In the rows, zero is written as 128.
One turn sends every row of this set to another row. A few are shown first. Where does it send the rows asked after them?
pekug: [132 113 160 153 144 129 137 112 138 122  94  79 131 140 100 145  92 169
 115]
mapa: [117 101 131 112 138 127 126 113 143 155 149 100 111 128 105 139  82 151
 134]
bazi: [116  78 126 107 160 148 115 118 159 145  95  53 123 111 133 162  89 149
 108]
tosed: [140 125 158 145 149 140 132 117 133 114  96  76 140 126 112 141  97 155
  97]
Sasu: [135  98 121 130 128 177 137  99 166 123 112 110 131 120 142 141 111 135
 126]
Nofes: [116  68 128 105 136 127 119 128 156 157 133  80 102 129 136 129 111 133
 122]
Tosa: [134  88 131 137 133 178 130 110 167 147 107 113 138 125 134 141 127 159
 117]
Daluv: [137 114 161 155 153 134 122 119 135 118 106  70 146 137 123 150 104 160
  96]
guzed: [126  87 171 140 132 168 119 121 143 126  98  70 110 145 134 144 135 141
 116]
tuso: [136  97 132 105 146 136 116 126 134 154 133 120 109 117 109 141  84 135
 117]
fad: [132 105 131 134 128 178 127 107 171 138 110 111 139 126 129 146 133 147
 121]
buf: [142 115 152 142 144 141 156 113 132 133 105  72 143 134 100 142  95 160
 108]
mobap: [148  96 138 105 129 129 131 120 139 153 132 101 128 124  97 144  76 148
 120]
ref: [117  99 135 106 125 135 116 116 135 158 145 114 116 125 112 145  88 146
 125]
gir: [128  88 120 114 142 153 124 115 164 116  89  62 112 114 131 170  80 131
 116]
salu: [136  99 130 146 132 163 122 112 176 137 117 119 130 134 133 141 131 160
 118]
Misa: [116  78 131 117 134 138 112 110 165 121  99  58 110 117 145 161  75 147
 118]
mariz: [130 104 147 133 160 145 137 120 150 138 137 100  88 146 108 132 133 137
 124]
vupil: [130  94 108 134 128 176 128 110 171 121 110 107 136 123 128 158 110 153
 125]
vom: [127  88 136 139 125 161 132 100 167 126 115 113 137 136 140 153 124 135
 136]
guli: [145 116 155 136 146 143 132 104 128 125 115  80 153 129 101 146  81 158
 109]
vemek: [122  96 158 133 163 129 122 122 139 126 116  54  92 125 130 116  99 149
  98]
rebu: [114  72 139 110 148 140 123 130 161 153 133  70  92 127 136 137 120 126
 117]
fim: [117  72 146 108 135 149 126 121 151 142 136  63  95 129 150 130 117 135
 116]
Gomi: [130 100 157 137 144 152 117 130 146 144 131 109  95 143 107 133 135 133
 119]
zimuf: [113  88 130 110 166 132 105 119 164 135  90  58 115 119 134 152  84 145
 115]
gamid: [129 107 137 104 130 148 125 117 130 161 133  92 116 122  96 140  77 150
 127]
Lidof: [124 104 155 131 161 139 118 116 140 120 105  64  76 131 118 118  96 156
 109]
Leruf: [118  83 108 111 150 149 126 112 164 122  85  71 131 114 134 154  82 142
 122]
mor: [123  93 166 152 140 169 111 115 150 123  95  74 110 135 135 127 131 150
 108]
zur: [131 107 131  98 133 133 124 129 143 156 142 108 109 117 109 140  91 135
 118]
goki: [138  96 141 144 138 145 118 119 158 140 135 117 105 146 109 139 138 140
 121]
viman: [118  91 126 101 149 141 120 117 167 136  92  50 117 106 135 151  85 145
 108]
riro: [126  99 135 144 134 163 132  90 169 126 108 120 136 131 133 143 126 150
 124]
vusa: [130 107 160 147 143 123 141 113 133 120  92  72 139 133 114 151  96 163
  99]
rifut: [148 114 152 152 160 136 135 116 131 114 104  84 133 124 116 147  95 158
  89]
puv: [130  91 137 101 131 127 112 131 144 164 134 111 113 126 119 133  89 141
 122]
Nele: [120  92 146 129 165 120 105 111 143 122 103  54 101 124 128 121  87 148
 105]
dorid: [113  83 125 108 148 131 113 110 169 130  98  63 104 113 129 166  78 147
 113]
niz: [125  96 161 161 138 158 105 113 143 118  97  70 128 143 129 141 129 156
 108]

fad goes to zur
zimuf goes to Daluv
And these:
buf goes to Sasu
guzed goes to mariz
rifut goes to Tosa
Gomi goes to rebu
dorid goes to vusa
mapa goes to Misa
mobap goes to Leruf
goki goes to Nofes

One turn sends every row of this set to another row. A few are shown first. Where does it send the rows asked after them?
Puza: [126 136 108 122 126 155 130 125 125 137 107 130 140 134 133 127 105 119
 106 143 141 114 116 136]
tedun: [120 127 108 123 140 101 148 143 122 118 139 126 132 128 150 126 154 146
 142 118  90 144 131 101]
pesi: [126 115 103 101 127 102 134 131 123 134 127 123 127 140 135 140 143 144
 136 121  86 123 169 117]
Vudoz: [113 119 139 151 111 138 141 129 123 146 110 168 136 110 133 120 144 128
 102 123 144 134 142 138]
vofe: [125 141 113 121 128 151 131 120 140 133 120 127 143 138 127 126 101 121
 115 145 149 102 131 138]
puvam: [119 111 134 152 102 137 140 141 121 151 110 152 143 118 137 120 133 114
 103 117 139 121 141 148]
Sot: [102 120 135 146 138 134 143 129 149 124 141 161 133 122 127 137 112 113
 136 130 161 143 121 127]
repod: [116 111 121 146 128 143 145 122 145 119 143 142 145 128 135 129 129 116
 136 146 171 141 122 131]
Zos: [130 113  99 102 130 100 132 131 115 129 129 119 127 137 138 143 156 144
 135 118  95 121 155 105]
zazo: [112 131 109 106 129 109 139 128 116 137 135 118 123 138 151 140 160 151
 141 107 107 134 131 101]
vena: [111 119 131 145 135 140 155 130 149 120 156 144 139 119 129 136 111 120
 136 133 162 124 128 139]
Tad: [109 126 108 110 134 111 137 122 115 139 131 119 122 147 141 140 160 152
 135  99 108 134 142 108]
Gorus: [117 112 112  99 128  94 135 139 137 124 129 104 141 132 140 145 146 155
 150 105 105 123 137 113]
poz: [114 111 129 140 140 125 153 133 153 123 140 147 133 114 126 133 111 107
 139 133 165 138 116 132]
nis: [113 121 113 104 137  95 135 143 143 122 126 100 142 125 142 136 143 153
 148 100 102 134 135 115]
roku: [124 122 140 152 118 109 110 119 145 119 102 131 137 106 132 118 128 109
 138 142 140 125 137 156]
nub: [121 118 134 141 148 139 146 126 154 118 133 150 134 108 125 128 118 120
 139 135 159 146 116 131]
dit: [123 116 125 150 118 108  98 119 130 122 100 126 130 111 120 134 127 112
 132 147 137 127 139 156]
dagif: [119 124 132 152 117  99 110 139 156 117 101 144 142 112 124 123 111 118
 135 147 139 130 135 148]
gen: [112 106 131 151 110 138 142 147 132 144 105 156 151 107 141 121 141 108
 108 110 139 124 129 130]
dat: [116 126 116 115 134 100 149 142 137 120 132 135 138 124 151 123 149 137
 152 115  85 143 133 103]
Tunu: [129 115 141 146 119 108 109 132 157 129  95 128 141 107 118 117 122 128
 129 148 136 126 139 152]
Rizaz: [120 113 129 142 137 144 151 125 140 118 145 147 136 111 138 138 118 110
 134 128 164 139 131 142]
sulu: [124 131 112 110 125 144 131 119 131 141 115 132 140 134 119 134 100 110
 100 140 152 114 135 135]
Todu: [124 115 114 109 134  90 137 138 136 135 121 110 150 141 141 133 145 156
 152 114 100 116 135 103]
nel: [133 124 119 123 129 153 128 126 138 137 111 120 144 142 122 125 101 110
 115 145 144 115 126 142]
Zar: [125 118 134 150 120 100 113 133 142 132 110 134 131 103 117 114 120 105
 131 131 133 118 121 158]
Zul: [115 133 113 113 130  98 140 127 107 135 142 127 136 126 152 146 153 156
 141 113 105 135 142 104]
vizo: [114 112 114 100 130  99 135 139 153 127 125 104 142 138 138 138 137 151
 159 107 104 134 144 118]
zetad: [113 116 134 141 109 128 132 123 122 147 115 161 139 106 126 120 139 100
 101 111 137 110 139 143]
Vora: [110 134 100 113 128 107 132 138 112 139 135 121 137 135 139 134 166 145
 149 104 120 137 144  97]
mer: [113  94 131 145 141 133 149 126 153 118 144 138 139 108 131 144 117 117
 141 137 160 125 131 138]
duko: [121 124  98 102 133  97 141 135 111 134 138 125 139 136 127 133 146 150
 141 118  99 104 152 110]
zovi: [107 116 132 149 101 125 142 134 126 146 109 164 145 120 138 117 144 110
 103 126 146 130 137 128]
fosi: [123 131 113 107 143  96 136 131 124 118 126 123 148 128 143 135 151 140
 155 109 100 139 126  94]
pubi: [133 121 119 116 132 154 131 125 135 143 113 131 140 132 110 133 104 127
 102 141 146 120 141 139]
rufu: [125 117 128 145 110  95 111 134 148 127 102 127 142 108 123 124 119 114
 127 150 144 126 144 152]
kebuf: [105 118 134 147 107 134 132 134 128 150 112 169 143 124 135 126 133 112
  98 128 142 122 153 127]
mabe: [112 133 114 113 139  93 146 142 124 127 148 123 143 121 138 125 148 141
 156 120  96 122 129 100]
bugud: [125 112 103 102 135 102 135 129 126 123 127 115 141 136 136 137 150 148
 133 121  90 119 163 109]
Veb: [106 137 107 104 126 119 140 125 117 139 132 127 124 143 153 138 153 149
 140 104 107 146 141 107]
savo: [115 120 134 156 105 136 130 147 128 146 107 155 147 121 127 116 143 102
 108 113 136 124 146 131]
sekoz: [126 125 129 156 114 105 103 133 141 117 105 135 139 107 118 124 129 107
 137 134 141 130 149 153]
lipan: [131 122 106 120 117 150 128 132 139 132 123 117 156 132 130 131 107 121
 108 150 159 122 135 140]
mef: [124 129 115 114 129 141 119 132 148 141 108 132 143 135 120 133  93 117
 108 139 150 112 143 136]
pozik: [129 112 104 108 136 101 134 141 114 146 136 115 137 139 132 148 146 147
 138 107 102 126 154 102]
mipa: [115 122 106 105 127  94 126 147 130 126 127 103 156 134 124 136 151 148
 156 109 112 131 143 109]
Lema: [122 120 113 112 133  97 144 147 127 118 134 121 139 123 146 131 155 140
 146 115  90 136 126  98]

mipa goes to duko
repod goes to Zar
Sot goes to dagif
And these:
bugud goes to Tad
zazo goes to Lema
Todu goes to pozik
Puza goes to gen
Veb goes to dat
puvam goes to Rizaz
savo goes to vena
Tunu goes to pubi
zovi goes to poz

